One turn moves every row onto another: examples first, then more rows asked
Furad: [14.0 -1.1 -4.7 -15.7 7.9 18.3 -8.3 -15.6 -21.5 4.4 9.4 7.9 20.0 -7.9 14.1 -21.6]
Pufur: [-4.7 6.2 -25.0 8.8 -0.4 11.6 3.7 -9.7 -33.0 22.2 10.6 2.0 -6.7 16.5 19.8 -20.4]
Gezel: [13.5 8.4 8.2 10.9 5.7 6.1 33.2 -10.0 -18.2 11.1 15.4 -15.5 0.8 20.2 4.2 -2.1]
tes: [-3.9 10.4 -28.5 12.8 0.0 17.9 2.3 -18.6 -19.2 18.1 13.2 -2.7 11.9 6.9 19.2 -4.4]
fosog: [12.1 1.4 17.9 -2.4 4.9 23.4 9.3 0.3 -28.5 20.1 1.4 -12.2 -4.6 0.8 -4.4 -14.4]
Fupas: [-4.1 -3.8 -4.4 -3.5 -1.0 5.8 2.1 -23.4 -26.9 4.9 24.2 -7.9 15.1 14.4 30.1 -1.2]
Nuruf: [1.1 0.8 -1.2 -5.5 1.3 24.6 17.3 1.4 -33.2 15.2 7.4 -2.5 -6.1 29.4 -3.4 14.9]
Keber: [-15.4 2.2 1.5 -3.5 7.2 20.8 -3.1 2.8 -22.9 -5.6 13.2 9.5 13.3 -14.5 5.1 -21.3]
tuv: [-3.3 3.9 0.6 3.0 12.1 13.9 -6.5 6.3 -13.5 -15.2 17.0 3.9 7.8 -9.8 6.1 -22.0]
gofo: [-2.1 -2.0 -7.8 5.6 11.1 20.6 2.2 -16.5 -20.8 -15.5 13.7 30.3 8.9 10.2 15.1 -8.6]
gavi: [9.5 10.4 11.6 4.7 6.0 36.4 16.5 2.7 -30.0 20.5 1.8 -1.7 -2.3 3.8 -1.1 -17.4]
Femaf: [-17.8 5.0 -25.7 4.4 6.8 14.3 -9.3 7.2 -24.4 5.6 10.7 13.3 4.5 9.7 16.9 -0.4]
Vid: [1.7 5.5 -31.9 6.3 4.4 18.6 0.7 -24.7 -24.1 17.4 13.2 1.0 -3.2 9.7 11.7 -0.7]
besab: [8.9 3.3 1.0 -27.2 16.4 16.3 20.6 13.9 -25.8 17.4 -3.9 -0.8 5.4 4.8 -1.7 -9.8]
kupe: [12.2 2.1 5.3 -0.9 15.1 5.7 16.4 20.4 -30.3 1.1 3.5 14.2 -11.9 25.3 3.2 -2.7]
naluv: [1.5 -2.3 -6.0 19.6 8.9 4.4 6.4 -8.7 -20.1 -18.8 13.8 15.4 5.3 4.6 27.4 -14.5]
leviv: [-5.6 -0.7 -10.8 -5.6 7.9 4.6 0.6 -30.1 -7.2 -2.8 23.1 1.0 8.1 13.1 15.4 -7.9]
Zizan: [-1.6 -3.1 8.7 -7.2 8.7 1.9 17.7 14.5 -18.5 -6.2 2.7 8.8 1.4 31.5 12.4 -15.7]
vanu: [9.5 -2.0 18.7 -6.8 14.0 13.1 19.6 1.1 -21.1 -0.3 8.1 -15.9 9.5 -10.4 4.3 8.3]
seno: [-8.6 5.2 -7.6 0.1 12.4 3.9 7.0 -28.4 -10.3 4.8 21.8 7.1 14.3 6.3 27.5 -12.0]
lidut: [21.9 3.7 3.3 -0.6 24.0 11.3 25.4 9.1 -17.4 -1.5 -7.1 2.5 -1.0 -9.6 2.7 -10.8]
nef: [0.6 5.7 -20.3 -10.3 17.8 3.6 1.4 -11.5 -17.1 13.9 12.6 -7.7 1.1 -18.7 11.8 -17.5]
patid: [2.2 1.6 1.5 11.1 -1.6 26.7 21.8 9.6 -41.9 11.1 0.1 4.9 1.5 23.1 12.4 4.2]
vuki: [-5.0 13.2 -16.8 -5.8 17.8 10.7 8.3 -8.1 -22.7 21.0 18.0 -6.2 -7.9 -11.3 9.5 -23.8]
zokes: [9.4 1.6 4.4 13.3 7.6 9.3 24.4 -15.6 -14.9 3.8 13.6 -16.1 -11.7 16.6 -0.7 7.2]
tave: [1.9 12.2 -21.3 -5.0 11.9 32.6 14.8 4.2 -34.0 3.1 9.3 11.3 20.1 -12.9 10.7 -2.0]
dem: [5.3 5.7 -0.2 -26.5 17.5 16.4 15.3 19.5 -13.4 3.4 0.6 -0.5 13.7 10.8 1.7 -9.9]
dodak: [-3.4 -0.4 -6.5 2.6 16.1 12.5 -5.3 -10.8 -24.7 -4.9 12.7 31.2 7.2 7.0 28.5 -9.5]
nozat: [-2.4 6.2 -18.0 1.5 11.9 26.3 7.4 -3.9 -36.7 10.1 7.4 6.5 9.9 -25.0 11.2 -1.6]
Sopo: [5.8 1.5 0.6 -4.2 16.3 12.5 21.0 8.3 -20.1 -1.2 0.9 18.9 -13.3 29.5 -3.7 -10.6]
vero: [18.0 0.9 15.9 -6.1 19.8 0.9 32.2 -5.0 -23.8 -3.7 13.6 9.4 2.5 19.1 14.6 2.7]
Nak: [-2.2 3.8 15.1 -11.4 19.1 13.1 19.5 -1.9 -22.7 10.1 15.8 -18.6 0.3 -7.4 10.1 10.4]
semur: [18.8 -2.7 2.6 -8.4 20.1 6.4 30.9 -11.4 -13.5 -10.8 7.9 7.3 4.4 21.2 8.7 9.0]
tilem: [18.1 0.0 -0.8 -18.1 11.6 19.6 -9.5 -19.4 -27.6 7.5 18.7 -0.2 13.8 -5.4 20.2 -6.9]
mefa: [-11.5 2.9 -28.9 -5.8 10.2 10.4 14.5 8.6 -32.7 -1.2 8.1 19.0 12.6 11.9 24.8 -1.4]
dimi: [29.4 -3.4 0.5 -0.5 14.1 0.9 23.3 -12.2 -20.0 1.7 1.4 0.0 3.1 22.0 26.2 -0.5]
Basi: [9.6 7.0 -5.0 1.1 -0.5 15.2 19.0 13.8 -30.8 15.1 7.3 -11.4 0.5 28.1 -2.1 9.9]
nevu: [-23.0 3.7 -27.2 -0.7 11.2 16.9 5.4 0.2 -26.8 1.0 13.7 17.6 -2.5 8.9 7.9 1.9]
Tari: [32.5 3.9 4.3 3.3 25.5 13.5 11.8 0.7 -14.6 -2.3 -2.6 0.0 -4.7 -6.6 11.8 -6.8]
biz: [-3.9 3.3 -2.9 9.5 9.5 -0.7 28.8 -1.2 -23.4 12.6 11.4 -20.5 -9.6 14.6 16.7 5.8]

nef -> besab
Femaf -> vero
nevu -> semur
Now find these:
Tari -> vuki
mefa -> dimi

